In the data rows, the value 128 means zero.
Every row has a hidden score. How much higher is the second row's score than the first row's in each pair? 15 means about the same, 30 much higher and 0 much lower. The score is a weighted sum of the row's numbers plus the product of two more (or one squared), each taken from its middle value.
[166 178 131 174 168 119  72  75 111 135 113  99  89 141 138 170]
[ 62 122 134 110 134 119 150 142 159 150 156 132 132 166 122 120] -> 13
[133  87 134 101  61 157 113 157 164 163  73 149 124  79 127 140]
[ 91  78 207  53 112 172 158 161 165  93 149  75 194 162 117  96] -> 12
[114 143 115 117 154  98 189 165  78 106 118 153 146 150 130  44]
[108 130 105 130 155   7 193 174  76 103 110 150 144 154 132  47] -> 23
[141  81 105 106  62 132 116 153 151 147 128 187 121  61 108 151]
[ 77 121 118 111 136 103 156 150 142 152 156 150 127 152 126 127] -> 13
[123  74  92 111  65 138 137 151 159 157 132 175 126  77 102 151]
[166 172 133 165 158 116  80  82 107 139 115  92 103 119 132 161] -> 17
[133  80 130  95  64 160 121 167 172 153 126 143 154  73 134 129]
[136  74 129  87  59 146 116 165 178 160 127 188 144  71 135 130] -> 15
[181 181 106 167 154 119  87  70  97 132  99 107 102 127 142 166]
[168 180 129 168 162 133  81  77  90 139 129 105  87 147 148 158] -> 14
[171 173 135 165 155 124  79  80 110 123 112 100  95 127 145 164]
[125  78 134  96  48 152 134 165 170 161 118 164 123  49 128 146] -> 15
[ 66 125 123 119 137 119 156 140 140 147 149 131 132 136 100 127]
[170 179 134 179 166 116  90  72  93 123   0 107 105 137 128 161] -> 17
[143  78 112 102  54 144 118 158 156 143 131 177 125  90 127 150]
[174 184 139 179 165 122  70  69 110 129 116 117  81 147 132 163] -> 11
[175 188 118 176 163 130  77  70 104 130  99 107  97 141 136 165]
[177 192 111 169 166 126  61  70 114 124 117 101  98 156 145 183] -> 17
[167 177 122 172 160 123  79  67  92 136 110  87 112 136 154 166]
[ 56 114 118 115 134 113 158 145 154 151 227 143 137 155 121 119] -> 19
[134  74 115  93  53 157 130 162 165 146 142 147 131  56 111 139]
[137  79 122  90  61 151 134 115 162 151 132 160 112  63 125 131] -> 17
[154  70 174  50 119 164 165 166 170 109 161  91 195 154 124 104]
[132  79 110 111  61 147 131 162 149 139 141 165 129  65 116 145] -> 12
[101 137 147 126 152 100 202 177  81  89 108 151 166 141 137  38]
[169 173 125 174 165 112  85  74 120 122 105  92  97 141 146 170] -> 16
[103 127 126 120 158  89 185 168  97  94 119 157 154 147 119  40]
[ 89  75 176  58 116 178 156 161 170  82 147  67 198 174 129  95] -> 17
[103 136 130 118 154 103 178 166  95  96 114 139 169 141 131  48]
[ 77 119 127 119 133 112 161 143 134 143 148 142 142 143 106 134] -> 16
[143  80 122 103  53 152  87 161 175 146 112 148 121  63 123 135]
[109 136 124 118 149  86 188 167  68 136 124 147 170 146 124  36] -> 16
[ 96  77 171  44 108 177 158 156 180  96 159  71 209 163 130 103]
[113 133 146 125 162  84 195 169  69  90 102 167 159 141 123  44] -> 15
[139  90 128 112  55 166 238 155 136 148 137 181 119  56 124 147]
[175 178 132 167 159 136  71  72  98 126 108  95  79 130 133 159] -> 19
[173 180 114 177 163 109  90  79  91 116 105 100  94 138 142 162]
[ 94  76 169  49 120 159 154 160 184  92 152  75 188 159 123 100] -> 16
[114 141 119 129 149  86 206 173  90 100  82 149 161 145 123  46]
[165 174 115 176 150 118  83  71 123 143 124 108 110 131 133 180] -> 19
[ 44 109 113 116 142 112 157  47 147 154 150 131 139 157 118 128]
[ 68 118 112 117 134 113 159 142 149 134 147 154 136 155 114 127] -> 14
[174 166 114 177 149 116  89  84 105 124 118  99  91 128 140 164]
[177 179 125 178 156 110  77  74 107 135 110  92 107 137 147 165] -> 16
[105 132 118 114 151  92 181 168  94  93 134 137 171 140 123  42]
[ 65 117 129 116 132 124 146 144 139 161 163 139 132 152 110 129] -> 13
[ 63 122 133 255 141 114 154 143 138 138 153 147 129 167 101 112]
[178 179 119 166 160 119  76  68 108 129 119  93  94 137 143 171] -> 26
[172 176 129 175 156 124  84  76 102 138 116 104  86 121 151 165]
[135  76 123  93  49 150 131 160 161 143 126 178 120  82 128 146] -> 20
[170 172 130 177 157 124  84  80 122 138 116  97 104 133 143 163]
[ 98  78 172  48 118 166 163 154 180  97 145  64 190 166 129 105] -> 17
[143  80 126  96  52 152 122 164 161 142 119 173 133  56 115 143]
[ 59 117 127 123 139 127 161 141 148 147 166 145 141 164 117 121] -> 13
[127  82 121  91  53 138 132 158 161 149 150 162 114  75 101 150]
[175 179 120 165 165 121  81  78  89 126 114 113  90 153 140 150] -> 12
[139  81 107 114  61 135 123 156 159 148 129 155 121  66 106 152]
[177 188 127 183 173 108  88  68 115 124 114  99  76 144 148 164] -> 13
[139  76 122 103  57 154 129 160 155 145 126 165 117  62 125 140]
[ 64 116 117 118 138 105 157 142 129 143 153 154 123 149 106 119] -> 14
[ 64 124 118 115 140 111 158 144 139 146 144 139 139 153 119 132]
[172 180 120 171 162 125  73  70  97 129 102 104  97 134 161 164] -> 14
[108 131 124 115 156  81 175 168  79  94 104 146 167 106 139  43]
[172 179 115 158 155 128  85  83  94 125 114 113 104 134 129 156] -> 17
[176 178 126 166 152 120  72  75  97 119  96  91  94 141 147 157]
[ 67 117 130 118 141 112 148 145 141 145 150 138 138 145 125 123] -> 13
[ 65 119 126 114 137 117 146 147 140 158 147 148 139 150 101 127]
[129  85 125  94  50 167 136 161 163 132 132 154 133  72 116 144] -> 14
[ 63 116 138 117 137 116 149 151 152 156 161 151 137 141 115 126]
[ 93  79 172  49 117 187 158 158 168  92 157  61 202 178 122  90] -> 17
[138  77 125  95  48 138 125 157 140 159 137 170 117  70 118 145]
[102 129 127 111 156  89 192 166  88  90 109 167 167 153 132  41] -> 6
[111 134 122 129 158 101 196 174  80 104 115 159 169 150 111  34]
[174 183 119 166 173 109  84  71  15 125 131 115  90 145  17 168] -> 29
[167 176 108 161 160 120  75  76 103 130 106 107  97 135 158 151]
[137  87 116 115  56 153 128 159 162 157 130 162 121  67 121 148] -> 14
[146  81 126 109  55 136 132 161 156 146 135 186 120  60 116 150]
[168 183 130 170 158  32  81  74 111 152 120  98  88 128 142 165] -> 20
[ 93  72 168  46 114 218 157 160 182  65 152  73 186 168 117  97]
[ 88  84 176  51 155 174 150 168 172  94 143  87 196 157 120  98] -> 17
[175 176 130 171 161 114  87  69 107 133 103 101  97 137 135 157]
[ 93  82 172  51 108 169 148 167 179  95 136  81 216 153 125  97] -> 15
[175 186 147 175 163 115  78  74 109 122 138  99  98 149 148 161]
[106 136 121 119 110 104 202 175  84 103 111 169 163 142 140  46] -> 12
[108 146 126 134 162  93 190 168  64 101  99 149 255 139 129  44]
[179 183 125 175 166 118  78  75  93 137 183 113  97 142 161 159] -> 10
[ 63 118 118 113 140 100 149 143 157 143 154 146 131 147 111 120]
[ 94  72 175  52 118 193 164 154 196 116 155  62 201 193 124  96] -> 15
[171 181 128 162 166 127  86  72  94 149 103  98  97 156 146 153]
[170 179 126 173 152 126  88  66 100 136 107  95 106 137 192 161] -> 11
[ 99 136 136 127 155  96 184 169  69  82 109 164 172 153 140  39]
[139  81 124 109  52 126 131 154 160 159 125 166 115  62 116 144] -> 19
[ 96  78 172  63 112 177 143 157 182 109 143  74 200 165 133 100]
[170 171 125 168 163 120  86  81 107 128 115  99 105 132 143 155] -> 16
[ 95  79 178  51 114 165 155 154 175 111 157  56 189 190 127 102]
[168 180 126 156 157 136  77  81 106 137 103  94  95 142 161 153] -> 9
[178 172 115 171 144 120  80  79  93 134 112 106  98 131 141 156]
[146  85 127 114  56 255 124 164 162 149 130 168 113  52 117 141] -> 6
[169 175 129 167 166 125  84  72  96 140 107 110  85 146 138 166]
[172 178 136 163 166 118  78  72 115 126  98 105  91 142 151 164] -> 14
[173 179 118 180 161 108  77  73 112 110 110 103 103 152 128 167]
[180 174 103 174 166 129  93  71 103 130 109  99 106 135 144 165] -> 15
[160 159 124 167 154 118  86  86 123 131 127 110 106 145 125 175]
[ 67 114 120 117 134  99 154 139 132 166 168 142 124 155 116 140] -> 16
[130  85 108 112  55 153 135 157 158 133 128 164 117  49 112 148]
[135  74 131  92  56 155 118 161 153 144 143 163 133  80 123 145] -> 20
[167 183 110 169 159 119  79  78  95 129  99  90  89 140 157 150]
[ 92  70 166  54 119 178 162 159 188  98 158  68 192 176 131 100] -> 16
[131  88 115 106  64 142 142 150 158 136 137 159 110  64 110 255]
[173 178 126 169 164 110  84  71 109 122 115  97  84 139 132 160] -> 13
[110 141 124 132 155 109 202 174  75  83 109 146 165 137 132  47]
[ 71 119 122 107 141 115 155 141 152 142 150 135 121 158 118 128] -> 15
[178 172 140 168 158 106  80  78 114 117 113 101 103 136 145 159]
[168 170 130 171 156 117  88  81 109 119 115 112  92 142 139 162] -> 14
[ 61 118 110 110 132 107 157 149 138 147 156 147 140 170 126 111]
[ 61 119 110 119 140 104 154 138 135 152 148 133 140 149 105 131] -> 17
[142  75 127  97  53 156 121 167 163 138 134 170 124  61 112 149]
[169 181 128 172 163 129  84  76  99 128 108 108  98 151 141 149] -> 13
[178 179 118 173 160 134  67  73  97 133 112  94  82 135 139 164]
[ 66 108 128 115 136 113 152 138 144 143 160 141 121 164 106 126] -> 16
[133  71 103 104  51 144 123 160 167 142 131 163 118  61 110 146]
[ 60 119 117 129 137 111 154 137 147 141 151 135 139 156 119 133] -> 11
[143  91 122 110  56 143 129 160 147 138 123 173 123  56 117 151]
[166 167 114 181 160 129  82  77 119 126 125 107  95 141 124 166] -> 15
[182 177 126 172 160 128  84  69  88 142 112  96  93 141 150 162]
[138  69 120 101  56 145 142 165 160 152 127 171 118  66 116 149] -> 18
[174 185 126 179 165 117  72  66 115 118 114 115  78 160 147 166]
[174 176 129 170 168 121  71  75 105 131 117  95  85 135 148 170] -> 17
[ 62 112 136 114 114 111 143 151 149 138 158 151 124 163 127 122]
[172 181 125 189 169 127  81  77  95 126 104 105  88 148 137 165] -> 13
[176 177 124 173 155 123  91  76 104 125 115 112  91 139 137 160]
[166 179 119 170 161 114  82  74 113 128 118 102 100 140 132 160] -> 17
[124  83 100 119  66 126 142 149 150 151 127 170 121  67 117 153]
[167 170 129 175 161 123  95  68 121 132 110 120 100 145 130 169] -> 13
[181 175 116 176 157 108  81  67 108 116 119  95  83 135 151 164]
[178 185 118 179 166 108  85  71 103  69 115 116  81 141 140 157] -> 15
[ 70 125 135 139 133 119 151 150 149 151 146 152 130 156 107 110]
[ 74 111 124 107 134 114 150 144 155 137 162 140 134 140 102 127] -> 19
[172 184 119 171 167 133  70  72 100 128 104  98  87 145 137 156]
[ 68 116 133 110 138 107 145 143 143 148 157 139 134 154 102 126] -> 17
[167 175 117 180 157 120  80  71 105 133 110  99  88 134 145 167]
[ 73 127 131 134 140 108 156 137 147 154 158 253 115 164 117 135] -> 11
[179 180 126 179 155 136  72  66 117 131 118 115 103 134 152 169]
[172 179 127 169 161 118  85  71  89 134 118 100  91 147 146 159] -> 16
[ 93  65 186  46 113 170 161 168 178  86 161  79 199 151 123  98]
[175 179 129 171 158 131  67  70 100 111 113 102  96 135 152 167] -> 13
[160 176 114 174 158 112  85  73 117 132 106  92  88 142 134 168]
[ 99 129 127 112 153  98 199 174  71 108 115 157 152 152 124  41] -> 17
[105  73 182  41 120 181 155 151 184  85 162  54 207 172 122 101]
[172 173 118 152 157 140  86  73  98 125 111  92  89 143 133 163] -> 14
[  0 131 120 132 155  91 204 174  65  82 116 156 164 144 124  46]
[170 185 117 255 165 112  90  77  88 133 103 103 101 133 136 160] -> 13
[169 173 125 171 155 106  84  90  99 120 111 115 100 128 139 144]
[131  72 118  98  47 128 135 162 158 152 117 185 123  73 121 147] -> 21
[ 93  76 174  51 117 174 150 161 178  91 143  72 201 149 121  96]
[167 195 120 182 159 112  76  69 121 126 101 112  88 151 136 164] -> 14
[168 174 124 157 160 125  81  70  84 144 107 113 102 136 139 155]
[171 183 116 168 166 119  72  72 105 130  99 110 100 133 146 167] -> 14
[ 67 120 122 122 136 107 149 143 146 139 143 143 128 154 124 124]
[112 135 121 120 154 100 183 164  77  93 115 159 160 143 113  46] -> 18
[ 92  66 191  57 110 191 164 151 176 105 149  47 206 179 126  94]
[134  82 133  91  54 143 132 170 173 143 131 151  81  71 115 142] -> 19
[135  73 112  98  55 157 122 165 162 151 123 158 116  68 127 139]
[114 132 128 118 149  95 197 172  94  97 116 153 159 147 138  35] -> 11
[106 138 136 121 163  99 185 164  91  89 117 160 153 148 128  40]
[ 92  77 174  60 117 184 154 158 180  93 145  69 197 171 123  90] -> 16
[129  76 118 103  53 140 125 163 152 144 130 173 121  67 121 149]
[137  84 128 102  56 134 135 159 167 146 137 164 119  59 116 133] -> 11
[173 177 128 184 160 127  76  73 102 131 119  98  91 137 147 166]
[ 77 110 115 106 136 119 152 150 145 149 151 146 147 156 119 117] -> 16
[ 94  74 177  54 121 182 172 162 185  96 138  72 195 153 128  88]
[106 137 127 132 236 106 196 175  74 101 119 160 157 140 121  40] -> 23
[101  71 170  48 114 165 152 154 180  88 148  75 176 161 133 105]
[ 66 123 123 118 134 112 149 145 151 145 157 128 132 145 113 125] -> 11
[133  75 134  97  51 164   0 216 165 145 126 132 147  67 119 127]
[106  88 114 125 154 111 191 163  95  89 114 144 159 131 131  34] -> 12
[180 185 127 174 165 116  70  70 102 118 255 106  86 148 142 159]
[167  94 122 170 164 128  83  70 104 140  98 104  81 149 144 162] -> 18
[129  79 121 101  53 150 133 160 153 150 137 167 124  84 116 145]
[144  89 133  91  63 145 131 165 155 150 130 145 131  71 131 137] -> 13
[130  84 107 108  60 133 129 152 148 160 127 156 112  66 105 157]
[174 178 127 255 153 123  93  76  88 123 112  88  94 127 149 150] -> 5
[173 170 117 188 163 114  89  77 108 124 105 102 102 140 136 164]
[177 183 124 180 167 115  84  71  91 123 108 106  95 136 156 162] -> 15
[174 169   0 174 147 125  75  77 118 127 113  92  90 141 147 172]
[172 173 127 180 159 124  76  77 110 133 118  83 100 149 145 164] -> 14
[179 180 137 180 159 116  70  78 110 126 109 100   0 136 125 162]
[175 183 106 182 166 124  61  76  93 129 112 107  88 151 154 161] -> 9
[ 65 118 126 114 139 122 148 148 154 132 155 148 140 151 122 112]
[ 64 117 124 119 141 124 157 148 147 140 171 145 135 165 109 111] -> 16
[106 136 132 144 146 100 199 173  82  96 117 148 162 143 128  44]
[ 65 113 111 118 145 114 155 140 152 147 170 133 139 157 116 115] -> 16
[ 95  84 170  63 121 190 162 155 170 102 142  48 224 181 136  92]
[ 68 114 125 110 135 104 145 142 166 147 152 147 137 153 121 123] -> 14
[167 182 106 180 159 132  86  65  92 124 111 105  97 147 139 159]
[132  81 108 102  62 143 127 158 161 143 127 160 126  60 116 150] -> 16
[219  71 115  90  46 155 129 159 166 160 126 173 118  59 112 141]
[134  72 119  99  60 161 122 166 157 143 131 152 130  87 118 137] -> 16
[159 175 116 160 164 119  76  71 103 145 118 100  74 150 142 150]
[ 65 119 142 119 137 125 145 145 145 147 145 155 145 158 114 118] -> 12
[137  81 116  94  56 162 117  90 165 158 164 178 130  69 108 137]
[168 172 132 177 157 114  92  82  99 132 119 107 106 142 134 163] -> 17
[137  82 120 100  61 161 119 167 160 151 130 154 114  64 123 145]
[ 65 116 116 121 141  98 147 142 147 153 159 148 115 165 108 127] -> 15
[130  82 119 110  58 143 129 159 168 146 126 164 120  58 117 150]
[174 179 117 174 164 114  75  72  99 136 105 110 109 125 149 166] -> 17
[140  90 119  95  63 136 133 163 149 137 130 164 122  70 117 151]
[134  78 117  97  56 162 138 161 255 152 140 158 123  56 107 147] -> 11
[ 54 122 123 122 136 102 170 149 147 139 154 134 132 156 129 120]
[171 177 121 167 157 120  76  74 118 108 122 101  88 142 131 254] -> 21
[ 71 111 121 113 133 125 143 145 155 145 150 153 140 156 120 130]
[135  81 109  98  62 151 138 157 152 124 141 166 125  67 101 145] -> 18
[ 97  78 154  50 110 177 150 154 170 117 135  60 208 186 125  99]
[ 67 111 147 114 131 125 151 143 134 137 148 146 134 154 118 123] -> 11
[141  84 114 109  49 141 126 159 167 160 130 149 126  42 105 149]
[106 128 131 122 154 109 191 172  71  92 129 165 163 148 127  36] -> 14
[141  77 214  95  58 151 131 162 165 146 123 165 126  64 123 139]
[170 183 124 166 157 129  94  82 111 118 121 105  82 144 131 166] -> 13
[ 68 113 125 111 139 124 155 141 141 148 169 143 123 146 109 121]
[ 69 122 135 115 137 122 148 151 140 136 154 142 149 155 122 117] -> 14
[173 185 116 171 166 122  86  69 105 123 106  92  93 139 149 166]
[143  76 102 104  46 142 129 155 159 153 150 166 112  49 117 150] -> 16
[ 65 115 126 120 139 108 153 141 137 157 151 151 131 158 111 124]
[ 85  72 163  52 116 183 155 147 180 109 130  44 206 195 129 100] -> 20
[176 180 118 159 165 124  83  78  87 142 109 106 107 140 141 154]
[109 136 117 118 166  91 196 174  76  96 106 162 157 145 153  40] -> 11
[ 63 116 127 119 142 112 154 144 149 152 145 135 132 162 113 126]
[140  73 121 110  54 156 132 159 162 156 144 169 132  57 113  19] -> 12
[168 190 136 176 164 110  87  77 102 111 117  95 106 136 140 157]
[ 72 112 125 124 138 113 164 149 144 144 145 145 134 157 113 117] -> 11
[104  80 180  62 116 188 153 154 177  98 148  72 204 179 122 101]
[110 126 136 119 145  94 182 170  86  80 116 164 159 137 128  40] -> 15
[105 138 127 133 158 103 200 172  82  95 111 159 158 139 119  51]
[141  71 118  94  54 154 123 255 144 147 135 176 113  79 117 144] -> 20
[174 182 134 175 166 104  80  75 101 127 123  95  98 132 142 165]
[159 175 122 152 163 120  85  85  90 115 118 111  98 148 154 148] -> 13
[ 62 117 125 113 140  97 150  63 146 136 154 155 147 150 121 117]
[107 139 125 126 156  89 175 168  77 103  99 149 167 152 130  41] -> 17
[ 55 129 130 115 141 117 160 143 135 151 157 138 142 149 117 111]
[ 62 120 134 118 138 105 150 144 148 148 149 139 124 154 111 131] -> 15
[177 186 107 158 166 115  80  83 103 120 111  98 105 138 134 148]
[177 187 120 179 161 120  75  67  98 138 114 101  96 154 160 167] -> 10
[165 174 129 176 164 113  93  81 120 134 113 111 107 134 146 160]
[180 174 117 168 156 129 201  78 110 139 131 114  87 129 130 167] -> 18
[136  90 113 105  73 217 140 153 158 142 136 160 118  74 212 160]
[176 180 124 163 164 130  82  70  86 136 117 123  98 138 140 154] -> 26
[170 175 115 160 167 118  81  77  91 136 115 113 102 153 157 154]
[ 61 119 128 115 136 123 197 140 149 138 165 144 120 147  98 122] -> 14
[114 136 129 129 154  99 184 172  77 102 101 147 158 142 126  41]
[ 61 118 127 112 138 112 151 145 146 141 152 147 130 148 123 116] -> 13
[ 64 117 114 122 139 105 155 149 148 158 151 136 140 164 117 126]
[ 66 117 126 116 134 109 145 146 141 141 249 136 139 148 114 126] -> 25
[ 76 128 126 115 141 109 158 147 150 125 162 144 137 165 117 112]
[ 63 114 122 109 140 112 139 149 138 129 157 153 122 156 116 107] -> 15
